Here are some numbered points:
c(-17, 22, -13, -16, 0, -6, 71, 5, 9, 46, -6, 4, 5, -35, 52, -24) 0
c(18, 3, 15, 6, 29, 16, 93, 0, -20, -9, -78, -20, 5, -56, 32, 5) 1
c(-33, -57, 15, 35, 43, -17, 43, 2, -65, 0, -6, 5, 76, -30, -33, -3) 2
c(-23, -27, 26, 60, 55, -54, 127, 33, -55, 0, -45, -53, 45, -79, -16, -15) 3
c(1, 12, 19, 58, 44, 16, 15, -15, -1, 19, 26, 8, 14, -8, -39, -33) 4
c(17, -7, -10, 11, -31, 35, -67, -19, 13, -4, 57, 96, -13, 61, -33, 1) 5
c(-16, -31, 18, -21, -7, -20, 11, -22, 54, 33, -22, 6, -30, -21, 23, -7) 6
c(28, -7, 10, -11, 33, -5, 9, -1, -5, -45, -28, -45, 44, -36, -2, -9) 7
c(-11, -2, -15, 24, 12, -42, 47, 20, -1, -14, -39, -79, -3, -79, 32, 20) 8
c(-31, -7, -33, -2, 30, -61, 49, 2, -47, 22, -14, -6, 56, -24, -57, 28) 9
c(-8, 10, -22, -76, -26, 17, 7, -40, 33, 8, -2, -30, -37, 49, -18, 16) 10
c(-16, -4, -46, -23, 20, 24, 7, 14, 42, 6, -48, -55, 1, -9, 96, 22) 11
c(-17, 21, -44, -19, -48, -8, -109, -9, -13, -64, 47, 127, -57, 80, -38, 26) 12
c(10, -6, 1, 6, -17, -10, 15, 14, 0, -1, 31, 9, 35, -18, 7, -9) 13
c(56, 71, -2, -67, -32, 81, -127, 24, 41, -33, 58, 106, -86, 78, -4, 26) 14
c(30, -30, -53, -32, 8, 5, 39, -32, -6, -30, -13, -6, 23, -9, 71, -29) 15
c(30, -17, 7, 28, -72, -5, -127, 25, -56, -31, 38, 42, -62, 75, -74, -19) 16
c(-13, -16, -16, 36, 3, -20, 54, 30, -8, 30, -41, -3, 28, -73, -6, 10) 17
c(11, 7, 14, -20, 20, -20, 36, 19, -20, 7, -51, -33, 14, 20, 28, 16) 18
c(-36, 48, 6, -25, 47, 3, 7, -4, 4, 39, 34, -38, -3, 16, 7, -8) 19
c(36, -21, -38, -27, 24, 0, 62, -22, -3, -1, -22, -62, 2, -26, 55, 8) 20
c(-44, 30, 34, 73, 12, -68, 96, 15, -65, 36, -52, -55, 82, -8, -2, 12) 21
c(1, -16, -9, -42, 11, 64, -40, -53, 66, 28, -29, -79, -15, 51, 82, 24) 22
c(29, -24, 5, -21, -6, -3, 44, -3, 41, 69, -30, -78, -25, 48, 57, 6) 23
c(-25, -9, -21, 10, 17, 10, 8, 58, -15, 1, 21, -17, -2, -39, -28, -46) 24
c(50, -14, -56, 0, 0, -53, -96, 37, -64, -1, 55, 108, -6, -5, -47, -8) 25
c(-63, -10, 53, 94, 48, -52, 62, 22, -21, -15, -73, -56, 61, -56, -35, -32) 26
c(-36, 1, 28, -13, -12, 16, 81, -64, 19, 26, 1, -106, -17, -17, 86, -23) 27
c(-16, -20, 53, -13, 18, -37, -27, -1, -2, -4, 2, 6, -19, 22, 23, -1) 28
c(-8, 1, -11, 18, 57, 26, 57, -28, 17, 4, 1, -41, 32, -33, -25, 40) 29
c(-73, -34, 9, 90, 1, -82, 95, 6, -89, -28, -56, -7, 109, -72, -66, -4) 30
c(-70, 3, 39, -76, 31, 48, 65, 19, 33, 45, -29, -88, -19, -30, 21, 14) 31
c(41, 6, -114, 46, -51, 15, -109, -20, -75, -45, 50, 96, -42, 122, 31, -10) 32
c(-72, -44, 42, -9, 14, -8, 90, 18, 5, -7, -69, -47, 47, -73, -127, -26) 33
c(-5, -25, -5, 33, -35, 37, -74, -9, -29, -33, 37, 64, -25, 31, -70, 36) 34
c(1, 30, -18, -39, 59, 37, 52, -7, -14, -9, -49, -50, -35, -17, 68, 45) 35
c(-17, -65, -48, 127, 53, -91, 23, -1, -85, -49, -46, -19, 87, -62, -67, 7) 36
c(-15, 11, 47, -4, 20, 2, 15, -1, 15, 37, -24, -50, 22, 14, 56, 19) 37
c(39, 19, -11, 0, -55, -7, -127, -98, 26, -12, 90, 97, -65, 24, 3, 57) 38
c(29, -31, 15, 45, -15, 20, -70, 13, -15, -40, 71, 113, -11, 14, -83, -12) 39
c(-15, 17, -51, -85, 55, 18, 46, -24, 15, 61, -23, -76, -12, -18, 80, 5) 40
c(-19, -11, -34, 30, -24, 10, 42, 5, -13, 8, 23, -21, 24, -4, -19, -32) 41
c(-37, -4, 44, 59, 40, -43, 58, 23, -7, -2, -23, -31, 19, -67, -47, -29) 42
c(6, 22, 21, -30, 57, -6, 28, 15, 31, -50, 24, -20, 19, -25, -10, -2) 43
c(-18, -15, 45, -62, 10, -43, 76, 3, 53, 41, 5, -26, 4, 4, 0, -35) 44
c(4, -18, 14, 4, -59, 59, -109, -37, 32, -42, 112, 95, -57, 48, -51, -25) 45
c(-19, 8, 39, -21, 77, 27, 42, -40, 76, 40, -22, -71, -13, 18, 31, -24) 46
c(-16, 39, -5, -36, 10, -17, 3, -20, -10, 44, 31, -39, -45, 17, 11, -4) 47
c(49, 2, -45, 36, -4, 73, -126, -50, -34, -31, 68, 88, -66, 59, 11, 65) 48
c(-29, 14, 43, 31, 56, -3, 124, 42, 14, 24, -38, -61, 7, -30, 19, -34) 49
c(-10, -5, -26, 37, 30, -25, 114, 8, -48, -27, 41, -37, 50, -28, -34, -58) 50
c(26, 2, -4, -5, -18, 5, -127, 21, 26, -38, 25, 60, -120, 59, -14, 24) 51
c(-101, 44, 15, 29, 57, -54, 109, 28, 36, 76, -35, 0, 48, -113, -92, -26) 52
c(1, 3, -1, 41, -41, -10, 47, 31, 2, -33, -47, -20, 22, 15, 16, 10) 53
c(-42, -20, 23, 11, 24, -24, 33, 29, -7, 15, -28, -9, 1, -10, 15, 27) 54
c(26, -14, -21, -24, -33, 43, -105, -1, -50, -26, 59, 100, -96, 60, -27, 43) 55
c(8, 9, 4, -17, -14, 8, -127, -35, 9, -15, 80, 62, -78, 64, -27, 24) 56
c(-57, 21, 4, -2, 19, 27, 12, -23, 15, 33, 28, -63, 17, 37, 42, -8) 57
c(16, 20, 10, -58, -22, 52, -53, 0, 5, -34, 20, 9, -67, 34, 25, 1) 58
c(69, -21, -15, 49, -51, 13, -117, -36, -37, -73, 59, 127, -25, 28, -90, 51) 59
c(-14, 14, 34, -54, 50, 8, 64, 29, 90, -19, -16, -50, 9, -33, -1, -1) 60
c(38, 48, -3, -1, 44, 9, 21, 14, -7, 11, -5, -4, -1, -46, -32, 9) 61
c(-35, -23, -41, -11, -14, 3, 40, 10, -7, -2, -100, -65, 1, -85, 57, 6) 62
c(35, -44, -33, 24, -75, -41, -53, -7, -36, -38, 29, 80, -23, 44, 26, 29) 63
c(-20, 47, 19, 38, -37, 29, -126, 15, 6, -45, 100, 99, -64, 71, -60, 18) 64
c(62, -14, 47, -96, 7, 35, 1, -40, 63, 8, -24, -59, -62, 33, 22, 5) 65
c(4, 33, -31, 13, -17, 21, -15, 4, 9, -18, -74, -57, 10, 14, 29, -53) 66
Which point above is nearest to each new point, looking only along the 3 directions in which the numbered points spread most? Its number follows each.
c(-24, -3, 36, -44, 24, 29, 59, 17, 84, 41, 18, -37, -8, -24, 64, 6) 46
c(49, 6, -39, 65, -39, 7, -97, 17, -50, -62, 40, 83, -4, 1, -53, 41) 25
c(59, -30, -16, -15, -86, -10, -103, -25, -55, 4, 18, -4, 7, 39, -46, 19) 63
c(-13, 12, -30, 35, 26, -14, 24, -18, -11, 15, -28, 26, 14, -21, 27, 19) 53
c(-66, -27, -3, -74, -13, 22, 24, -17, 53, 27, -19, -22, 17, 15, -23, -18) 19
c(26, 16, -12, -5, -1, 27, 35, 1, 23, -2, -4, -14, -1, 16, 64, 44) 66
c(-14, 5, 17, 48, -8, 35, 13, 3, -64, 34, -11, -9, 18, -76, 10, -26) 41
c(8, -9, -7, -10, -1, -26, 4, 19, 26, 23, 4, -35, 16, -63, 65, -30) 18
c(-44, 3, -23, 1, 37, -23, 25, 38, 61, -30, -18, -44, 12, -26, -12, -31) 29
c(0, -30, -13, 24, 44, 25, 33, -41, -28, 23, -28, -35, -6, -27, 25, 33) 18
c(13, 2, -24, -92, 8, 47, 45, 13, 2, -3, -27, -44, -2, 40, 1, 2) 57
c(-8, 1, -39, -26, 45, -4, 67, -11, -37, 8, 11, -38, -13, 21, 22, 4) 18
c(6, 11, -33, 4, 11, -9, 4, 6, 16, 20, -23, -53, -9, 41, 26, 14) 66
c(37, -21, -12, -50, 29, 39, 37, -24, 3, 28, -25, -2, 24, -4, 127, 9) 11
c(-23, 41, 34, 1, 32, 13, 34, 64, 64, -13, -23, -61, 41, 25, 30, -12) 44
c(38, 5, 33, -44, -37, 65, -127, -57, 59, -35, 84, 54, -62, 80, -33, 28) 14
c(9, -15, 15, -40, 4, -2, 16, -6, 31, 31, -31, 6, -11, -22, -37, -19) 43
c(-42, -41, -40, 7, 10, -40, -3, -24, -28, -5, -61, 18, 64, 6, 40, -58) 53
c(46, 28, -5, -66, 16, 32, 18, 14, 57, -3, -19, -42, -3, 11, 48, -9) 23
c(17, 60, 29, -6, -21, 35, -63, 20, -35, -48, 13, 40, -61, 25, -10, 24) 5
c(34, -42, 21, -10, 15, 12, -93, 16, 1, -35, 37, 64, -47, 17, -16, 18) 5
c(-17, 21, 32, -52, 0, 20, -5, -5, 31, 21, -38, -38, 16, 14, 49, 18) 57
c(9, -37, -18, 29, -5, 12, 83, 19, -24, 41, -31, -56, 40, -19, 23, -36) 8
c(-6, 7, 35, 12, 5, -6, 83, -1, 57, 27, -16, -74, 22, -41, 34, -12) 49
c(50, 5, -39, -4, -13, -14, 96, -17, 61, 27, -16, -46, 19, -14, 19, -11) 0
c(-12, -27, 35, -2, 36, 7, 33, -19, 16, 39, -5, -32, 45, -20, 15, -2) 29
c(8, 33, -5, 11, 54, -18, 47, -25, -2, 0, -54, -73, 30, -52, 37, -38) 1
c(3, 32, 26, -55, -67, 49, -127, -23, 31, -12, 95, 54, -59, 106, -39, 35) 14
c(-54, -41, -12, 18, -4, -21, 57, -2, -36, -14, -21, -14, 36, 10, 39, 18) 53
c(4, 46, -11, -86, -8, 80, 19, 6, 24, 26, 7, -42, -26, 22, 40, -1) 65
c(-16, 1, 17, -25, 44, 12, 39, 9, 23, -12, -17, -7, -3, -1, 10, 40) 6
c(43, -16, -41, -1, -24, -13, -109, -4, 0, -67, 7, 112, -1, 37, -75, 22) 16
c(-58, -33, -22, -1, 61, -49, 29, 45, 7, 6, -5, 2, 30, -54, -67, -72) 42
c(43, 33, 17, 28, 37, -10, 63, 63, 23, 6, -63, -32, 10, -37, 9, -47) 29
c(-24, -26, 22, -10, 64, -10, 40, 20, 50, 25, -52, 12, 15, -41, 62, -26) 0
c(7, 24, -65, -34, 56, -41, 96, -3, -68, -4, -30, -93, 26, 19, 31, -21) 62
c(-7, -25, 36, -28, 19, 13, 44, 25, 5, 23, -19, -14, 19, 20, -50, -17) 43
c(-9, 23, 28, 2, 46, -26, 71, 11, 27, -14, -44, -86, -12, -2, 27, -2) 0
c(53, -35, -14, -27, -122, -16, -127, -24, -45, -6, 72, 63, -66, 29, 14, 58) 48
c(-19, 17, -7, -68, 36, 59, 60, 20, 44, 17, -15, -47, 13, -6, 106, -9) 40
c(2, 22, 18, -44, -3, 121, -113, -25, 49, -5, 42, 27, -87, 85, 16, 27) 14
c(9, -2, -67, 53, -11, 6, -94, -4, -58, -78, -14, 48, -36, 45, -42, 9) 63
c(-44, 5, 28, -24, 32, -56, 83, 3, -4, -2, -78, -71, 50, -40, -4, 23) 49
c(-3, -17, 9, 41, 24, -70, 78, 38, 19, 77, -66, -86, 12, -59, -2, 25) 49
c(8, 22, 27, 44, 22, -52, 116, 76, -1, 28, -55, -78, 23, -62, -96, -74) 33
c(3, 12, 3, -32, 30, 31, -4, -17, 8, 2, 11, -8, 36, 27, -15, -19) 28
c(7, 4, 34, -7, 25, 29, 12, -26, 62, 12, 23, -69, -1, 24, -43, 0) 19
c(-48, 54, 28, 28, -42, -6, -56, 13, 8, -18, 40, 109, -72, 12, -121, -15) 39
c(-59, 6, -6, 4, 25, 0, -3, 31, 8, 17, -39, -35, 43, -41, -35, -65) 29
c(13, -21, 15, -48, 37, -12, 50, -16, 32, -27, -22, -50, -34, 53, 55, 3) 23
c(-6, -30, 37, 57, 13, 20, 36, -18, 3, 49, -38, -10, 43, -85, -43, -25) 42
c(-5, -24, -19, 6, 27, -51, 15, 3, -15, 7, -20, 4, 1, 0, -2, -12) 41
c(-16, 5, -33, -27, -36, -2, 13, -4, -32, 34, -55, 23, 4, -26, 91, 2) 15
c(17, 14, 41, -27, 32, -16, 6, 31, 60, 49, -2, -32, 2, 0, -11, -14) 19
c(30, -23, -31, -35, 4, 17, 39, -5, 52, 30, -14, -57, -2, -52, -1, -32) 37
c(-19, -22, 7, -28, 48, 48, 28, 8, 20, 62, -87, -121, -41, 8, 104, -3) 40
c(-47, -43, 57, -4, 52, -24, 30, 43, 1, -7, 8, -23, 28, -45, -7, -6) 29
c(13, 10, -16, -16, 42, 38, 22, 19, 29, 31, 7, -58, -27, 4, 6, -21) 57
c(81, 28, -29, 42, -67, 23, -127, -36, -82, -117, 60, 123, -59, 44, 6, 65) 32
c(10, 24, 29, -42, 27, 6, 1, 39, 93, 3, -40, -87, -32, -18, -6, -4) 46
c(-46, -40, 5, 8, 55, -84, 61, 2, -6, 43, -73, -103, 73, -86, -17, -78) 3
c(-55, 18, -16, -48, 78, -25, 82, 31, 30, 12, -65, -54, 27, -32, 20, -7) 49
c(6, -65, -24, 4, 6, -15, 7, 12, -15, -17, -49, 17, 7, -59, 8, 10) 53
c(-36, -3, 29, 11, 22, -26, 56, 3, 9, -23, -15, -36, 12, -62, -24, -30) 29
c(47, -18, -4, 40, -37, 34, -121, -48, -25, -13, 62, 120, -7, 10, -22, -14) 16
